Here is a table of points, one per row:
[-36   1 -22 -42  26 -81 -40  17  30 -27 -73  23 -19  -9  73 -42 -14  19 -13  62  -5 -19  -1  26 -13 -17 -73  -6 -12 -28 -34  -2  58 -33   2  -1  92   3  15]
[  11  -53  -13  -73   24  -25   -2   15   26   -4   -8  -16   20  -67  -27 -126   17  -59  -15  -36  -35   26   -4   18  -15  -60   32    7   60    3  -44   -2    6   26   -8  -25   39    6    5]
[-127  -11  -12   29  -39   11  -25    9   -4  -26    3   -5  -20   20   31   19    6  -27   10  -32  -34    4   -2    0    0   -2   46  -25  -22   22  -39   43  -17   -9    3  -15    4   23    7]
[  7  60  49 -19  49 -91  18  44  23  46 -42   6 -63  67 110 -59  63 -58  41 -55 -20  11  -3  46   2 -14 -11 -10   1 -18  25  69  -7 -15  23  -1  44  30   6]
[ -40   16   -8   67  -20   18   30   67   -5  -17   68   17  -21   31   60  -27   63   11   13   27    1  -42   -6  -27  -84  -41  -24   17   27  -85   15  -44  -80    8   21  -24 -127  -30   29]
[ -2  34 -13  18  29   5   7 -21  23  20  28  24 -10  -5 -32 -37  -3   8  23 -42  21 -38  37 -30 -39 -26  22  30 -11  38  35  66  -4  44  32 -51  14  19 127]
[ -7  16  19 -12  14  30  50  53 -30   1  -4  42 -13  25 -16 -84  34  -7   7 -50 -16   9  11 -12  -3  77 -37  45 -12 -51 -34  -2  59  -3  63  45  13  -4 -21]
[  -7  -39  -74  -28  -15   12  -10    3  -77  -38  -52   22   17   15  -61   38   20   35   82  -50 -105  -24   19   35  -26  -48  -16   32  -21  -67   -3    3   61  -13   51  -47   44  -23   45]
[ -10  -45   11   64  -77  -32   25    1   41   33  -72  -42   -1   17   47   -5   10   32   19  -15    1  100    4  -76 -101  -12   18   29  -15   56  -20   15  -18   38   79    4   20   -3  -47]
[   1    2   77   24   19   -4    1  -20   10  -10   -2   29  -18  -28   18  -46  -22   34    9   44   -4   -6   34   58  -27  -42   24 -127   -1    7  -32  -10   44  -38   34   -1  -21  -13   10]
[-40  70  25  44 -19 -52  12  34 -13 -58  20 -75   2   0  -4  24  29  38  49 -38  -4 -67  37   8   4  36 -40  90   4 -23 -13 -41  88 -25 -74 -73  49  17 -23]
[ -42    2    9   -4   19   54   37   28   39  -21  -67   14  -53  -52    9    4   27   18  -66  -26    5  -71   29   -2  -76  -29   -6    2   -2   -5  -97   -1   11  -23   -7 -109   13   65  -38]
[ 12 -31  19  52  69  21   6  -6 -11  -9   9  31  -9  13  41 -41  14 -22 -34  17 -41   2  46 -12 -42 113  14 -33 -33  38  50  72  -4  54   5 -36  19 -69 -38]
[-22  -8  52   8 -23  23 -27 -46 -15 -23 -47 -24   1  35  16  10  81  15 -40 -22  -1  24  32 -21  44 -44 -27 127  38   0  54  47 -81  -4  29 -47  45  -8  16]
[ -14   18   34   36   36  -10   30  -11  -17  -42  -14  -56    4  -11   79   15   -2   64  -51  -43 -127    9   67    3   20  -35  -34   45  -30  -36   45   -2  -15  -25    4   -2  -43   10  -34]
[   3   31   -8   19  -30   -3   -3   62  -39   17   13   50  -52   37    5   30  -46   28 -123  -32  -88  -35   33   18  -51  -12  -13    3   43   -8  -42   29   18   20  -71   95   -1   -7   36]
[ -19   24  -11  -28   51  -42   -4  -12  -43  -66  -22   -3  -42   54   28  -23   47    0  -46  -92   25   48  -36  -21 -127  -60  -54   -3    7   36  -28  -11   25   31  -66   21   -7   25  -16]
[-29  13 -38  35 -27 -62 -51 -17   3 -82  31  27 -22   7   1 -49 -12 -42  17  32 -18 -13   7   0 -46 -19  -5  61 -12 -16 -10  44   6 -38   2  -1  -9 -35 -59]
[-30  -3  15  12  -6  -1 -18 -77  60  52  33  57 -26  84 -53 -29 -23  29  44  16 -19  25   3 -52 -48   0  -8 -31 -16   9  51  30 -62  20 -43 -10  28  44 -12]
[ -26   -1   11   15   11  -34   85   -2   24   12  -34    3   -7  -24  -20   22  -47   29   26   25   -4   21   17  -38  -12 -127  -15   62   46   19   29   21   13   13  -17   10   -1  -20  -11]
[ -25    1  -64    3   54 -121  -25   -9   12  -12   33  -41  -59   -2   21   34   -4    2   -3  -71   -3  -31  -18  -25    2  -25  -58    2  -68   42  -21   -1  -25   14   46   31   10   -3  -70]
[ 22   6  10   2  62  30 -10  22  93 -32  25 -65  -6  76  80 -26 -22  18   3 -51 -18 -12 -27  24 -50 -20  37  15  90 -10 -13 -29  20  21 -49   1  19 -47  41]
[118  11 -22   8 -29  17  41   1   8   2  -9 -63 100 -24   1  24  46 -13 -48 -57 -24 -22  32  31 -30  21   2 -32 -28  -5 -10  -8 -53  28 -21 -12  37  57 -59]
[-17 -26  26   8  87   1 -45  56  79  57  20 -91 -43   1 -30  27  15 -12  43   9 -64 -76  12  12 -67 -37 -46  -1 -11 -20 -23  34   1  29  22 -21 -19  19  26]
[ -42    6  -13 -127   -8   11   32   24   65   17   45    9   24   24  102  111   -5   23    6   53  -62  -10   52  -35  -51   33  -13   40   40    0   -7   30   18   53   36    6  -25   10    9]
[ -29   13   69  -25  -35   16    2   39   31  -61    8   36   17 -105   36   -1   53  -76   16  -43    4   31   46  -23  -39   20 -124  -13  -45  -12   30  -47   18   14   27    8   36  -54   18]
[ 54  11 -33  38   2 -24  55 -12  11 -49  22 -17 -46  63  90  32  61 -43 -18  39 -20 -23   7  50 -17  22  71  -3   0  46 -54 -37  -9  25  90 -18 -23 -40  56]
[   1   21   13  -50 -127  -17    2   76    3  -36   16  -81  -26   79   21 -111  -27   47  -13  -65   47   20   26   18    0  -60    6  -60   -1  -15  -19    7    2   91   67  -41    7  -11    4]
[  12  -10  -23   11  -20   -5  -87    4  -20    3   19   69   17   10   28    2 -110  -98  -27  -48   13   21   44   78  -11   24  -25   62    6    4  -33  -13  -23   33  -40  -63  -28   -3   -8]
[-22  25  -6 -34 -31   5  31 -30  -9 -32  14  19  37  -8  56 -57 -27  15  10  -7 -19 -38 -52 -10  48   1 -44   0 -12  16 -42 -23 -24 -23  25 103 -12  29  63]
[  21  -73  -14   53   30   46   11  -31    6   26  -29  -18    4    7   43  -31   33   35   48  -61  -22  -39  -12   48   -8  -52 -127    8  101   53   -6  -32    3   28   75   -7  -28   17  -14]
[ 25   3  12  27   5  -2  14  50  16  67   7   1  -7  42  -4 -11 -12   2  55  77  40   0  17 -34  -9  23   6   4 -33  20  -5  -2 -48  26 -16  -8 -23  40 -32]
[  -8   32    0  -66   43  -31    7    6   17   59  -95  -15   -3   30  -20  -25  -23   67  -25   -3    9   -4   55    2  -40  -11   14   33  -66   36    7   -4    8  -41   56  -50  -17 -127  -35]
[ -10   50  -25   36   27   -5  -55   59   17   10  -54   -5    7    0   -9  -59    7  -30  -85   10 -102   -1  -43  -44  -87  -29  -46   19   -7   40  -26  -17  -35    4   95  -37  -33  -10   28]
[  5 127 -21   9   6 -44   9  -4  27 -22 -69   1  56  -3  -5  10  -2  26  17  24  10  32  28  46 -26 -37 -42  -6  13 -24  23  27  -3  -1 -20 -31   0 -18 -21]
[ 12   4 -19 -38  84 -30 -20  11 -32  25  20  31  63  74  25 -13  54   2 -64 -47 115 -12   4 -39  36 -34  -8  31 -42  61   2 -19  73  10  -3   6  11  31 -13]
[  0 -12  -9  20   5 -11  54 -98   3 -26  41  -9  -1  44  32 -37 -85 -78  -2  28 -30  52 103 -20 -45 -36 -58   7 -12 -69 -18   9  48  12   0  15   3 -10   5]
[  45    2   -1  -28  -13    5   23   46    1   -7   37   12  -69   57    3  -37  -31   38   27   89  -27  -37  -11   -9  -64  -43  -31   24   -6   37   52 -112    5   15  -15  -11   52   12  -20]
[  14    2  -63   17  -58   -2  -66    0   56    9  -10   39  -17   -8   58 -112  113   15   27  -19  -46    5   35  -27    2   -5   17   39  -31   15  -47   -4   48   48  -86   49  -25   -8   13]
[ -40  -44  -28    5   11   51   43   19   15   -1  -15  -90   25   -2   -9   -4  -31  -27  -30  -20   28   37 -107   17  -40   10   21  -15  -62  -44   28  -25   71  -57    0   28   -1    0   39]
[-26  20 -60  -1  60  47 -34   6   8  -9 -56 -73  -1  -2  37  -4 -60  54  -4 -35 112 -11  78  43 -29  56  -3  65 -22 -39 -40 -12 -96  -2  12  84 -22  26  35]
[  1  22 -13  35  55 -11 -59   7  34  49 122 -54  -3 -17  49 -38  13  41 -51 -22 -33  98  -8  51   0 -44   1  13 -15  31 -24   2  -1   2  12  -5  40   1  46]
[ -23   -8 -127   39   18    4  -10   47   70   -5    9   25   16  -27   62  -94   56  -13  -31    5   -1  -19  127  -50  -24  -11   21   10   75  -18  108   -8   25  -36   32    3   20    6  -27]
[ -43   28   65  -16   -7   59   -8  -17   53   49  -44   11   12   70   38  -22   24  -61  -28  -24   12 -101  -30  -22   28  -29    9   60  -32  -69   16    1   27   -4   21  -19   15  -29  -78]
[-30  34  22  58  35  21  95  37  20  -7   0  23  15 -34  19 -35  18 -19  14 -14   0  16  23 -10 -28 -39 -13  22  14  -4 -75  -6  31  63  20  18  -6 -97   1]
[ -17   -3   44   -6   13  -90  -29   15    5   -3  -18   -6   26   69    2  -26   23  -11   39  -80  -73   -9  127  -15  -28   -8   41  -49   10    3  -38 -127  -52    9   32   41   56    5   52]
[ 29  47 -68   0  21  16   8  73 -54  -1  14  57  -2 -10 112 -20 -26  36  57 -67 -23  37  -3 -10   8 -55   9 -24 -44 -19  -1  30   1 -10  62 -61   9  46 -36]
[ 20   5 105  -9  31 -21 -34   0 -40 -38   6  49 -27 -23  24 -41  -1  55 -29   5  -6 -18  36   3 -64  -3  95 105 -43 -11  -1  -8   3  44  92 -10 -14  58   2]
[  -7   24  -26   42  -13  -37    2  -12  -21   61   19  -22  -25  -11   46    9    7  -59   11  -47   -3  -79  -10   58 -127  -16   57   16    8  -12   11   14   -3    7   66   80   86    4  -23]
[-73  50  -3  34  34  49 -45  20 -67   6   9  -2  48 -29  45 -50 -20  30  40   5 -46 -65   6 -52 -20 -48  26   4 -31   1  44 -34  60 105  17  58   5 -26 -23]
[ -9 -10  -9  32 -58 -18 -21  37  27  -4  56 -26  10   3  77 -31 -42  19 -23 -38  35 -28  22   9 -10 -29  -8   9 -12   1  38  42   6  -3  25 -18  32 -26  25]
[-45  31 -38  29 -14 -63  44  14  62  15  52  30  44  42 -35 -42  18 -43  -7 -46 -40 -16  22  30 -28 -13 -91  48 -60 -26 -18 -75 -29  -5  72 -41  12  -5   2]
[-11  12 -36 -53  13 -83  18 -21 -34  81  45 -30  26 -40  41 -67   6  30  -5 -28 -13 -11 -45  36  52  12  36  11  37 -35 -55 -41 -54  47 -36 -38  -4 -15 -16]
[ -8  54 -12  24   3   7  46  81 -31  11  42  28  17  50 -26 -45   2  35   0 -10 -40  21  13  -9 -80  59 -67  43  66  26 -50  96 -12 -32  32  30  47 -34 -18]
[-11  26 -34  53  11   0 -11  84  15  29 -89 -15   6  50  92   2 -26   2  38 -51 -42  56 -14 -11  -6  14  10 -11 -47 -45  -4 -37  33  -2 -38  -4 -31  23  55]
[ 34  17 -21  38  -5   6 -51  36 -54   8 -11 -33  14   1  -4  34  57  -4  24 127 -21  23  13 -22   9 -44 -13   6  53 -12 -43  23 -10  20  25  30  18   1  -8]
[-29  68 -70 -30  28  52   3 -45  16 -55   5 -29 -62  16 -62 -27  -8  10 -12 -61  23 -19  23  -5  14   5   8 -50  -2 -17  13 -12 -77   0  27  23  10 -25 -47]
[-15  -5  10 -15   8 -20 -42  65 -29  54  31  47 -18 -84 -26  41  52  13  -3 -37   4  40 -26  58 -17 -18  22  -2   6 -45  74 -42  -2 -14  -9  30  26 -18   1]
[ -22   37    9    9   22   42    1  -23 -127   41    3  -70  -57  -13  127  -32   -9   13   11   -1    4  -41   53  -46  -64  -18  -61    1  -31  -29  -33  -26  -23  -13  -36  -63  111  -30    1]
[-18  14  32  12  35 -20  34  14  38 -46 -12  47  28   6  51 -91  -5  48  14  70 -20 -44 -21   9 -62 -42 -50  11 -19   9  60   3 -85 -36 -18 -25  22   4   4]
These points spread out most along one direction. Take the direction at right angles to it along which they spread out most. Go by this last direction. How far along it is each point below, from 0 to 99? 50 is the average, and the first point above lies past it. One standard deviation of the points above along it is 16.
[  18   32  -19  -24   36  -20  -31   39   -9    1   -7  -72   -2  -27    7    7    6  -75  -64  -36   22   14   17 -127  -19  -22   10  -43  -18  -24  -36    5  -61  -37  -19   -7   27  -31   49] 50
[ -9  15   6 -61  23 -32  21  19 -17 -19 -46 -43  -9 -49   7 -55 -17  -7  73 -40 -55 -11 -30 -23 -62  63  32  41  39  42  51  16 -38  74 -24 -28  -8 -32  11] 47
[-21  65  13  13   8 -42   6  13 -35 110  26  15 -27 -12  29 -41 -22   0  14 -28 -13 -27  72 -46  -5 -21  19 -26  90  54 -18 -25  43 -41  24 -65 -68   7 -26] 41
[ -5  -4  58  18  57  -8 -71  34   0 -47  12 -29  34  34  13 -16 -36  16  39 -17 -19  16 -33 -65 -17  45  -5 -40 114  21  32 -16  22 -18  79   7 -46  16 -31] 36
[-15 127   3 -13   8  53 -49 -30  37   7  19 -28 -11  10  26 -41   6 -42   0   7 -51  15  13  -5 -64 -24  10  36  41  18  45 -24  23  20  91   4   7  64  -6] 40
[ 38  28   4   4 -19 -13   2  19  -2 -20  13 -35 -91 -39 -28 -16  56   6  20 -51   8  18  47  16  12  22 -36 -26 -45  16  15  52  17 -32 -62  47 -89   8  14] 51
[ -40   -2    6    5   19  -21    3   10  -52   11  -20 -111  -38    5   22 -108   -9  -56   -6   75   -7    9   54   23  -20   40  -14  102   -8   24   36  -14   45   14   16  -15  -48   10    4] 52
[  7  22 -22  -2  59  65  38  62  68 -32  59  -2 -13   9  15 -50  -2 -25  55 -13 -67  25   6 -23  -1 -41  81  69 -47  26 -96 -26 -22 -30  11   7  65   0 -35] 40
[ -20   15   39  -26   55   71  -42  114   10   14   -2  -30   -3   22   31  -29   23  -36   46  -43  -15   59   56   51  -18 -116  -48   -5  -28    4  -12   13   -1   51  -18    6   21  -23  -10] 53
[-127   35  -19   46   70    2   41   21  -10    0  -12    7   -2   32    0   -9   70   42  -36   54   -4   28   36   31   12   22  -27  -25  -16    8   -2  -19    7  109  -45  -67   19   16   -8] 55
[  6  45  43  61  16 -17 -72  16  62  -8  25  24   8 -47  32  14 -45  46  46 -24  29   1  20 -43 -48  23 -35  41  22   9 -69 -16  -6  29  22 -28  16 -24 -25] 50
[  -8   -9  -12   19  101 -121    9   37    6  -31   13  -39  -15   -5    1  -42    0   13  -12  -25   31   24   23  -35  -46    1  -44   21   10 -127  -30   45  -37  101   61    8    9   19  -18] 47
[-24   1  12 -30  -8  -1 -22  35 -51 -10  49 -60 127  19  33 -49  17  15  45   6 -29 -36  49  15 -95 -59  12 -10 -12  32 -39  91   3 -19  -6  -3 -37  20 -26] 44
[ 21   9  -7  44 -16   5  -9  23  49  20 -17 -18  39  -9 -10 -52 -18  36 -55  -2 -44 -71 -16 -47 -22  36 -37   5   2  -5 -14  33  55  60  39  -3   2  11  -3] 47
[   1   11   -6   -8   13   49  -38  -90   33   56   32  -26   -8   26    9  -55   50  100    6   -4  -58   28   -2  -15  -74  -18  -29   30  -33 -122  -48  -42   29  -27   -7  -44  -40  -27   -2] 57
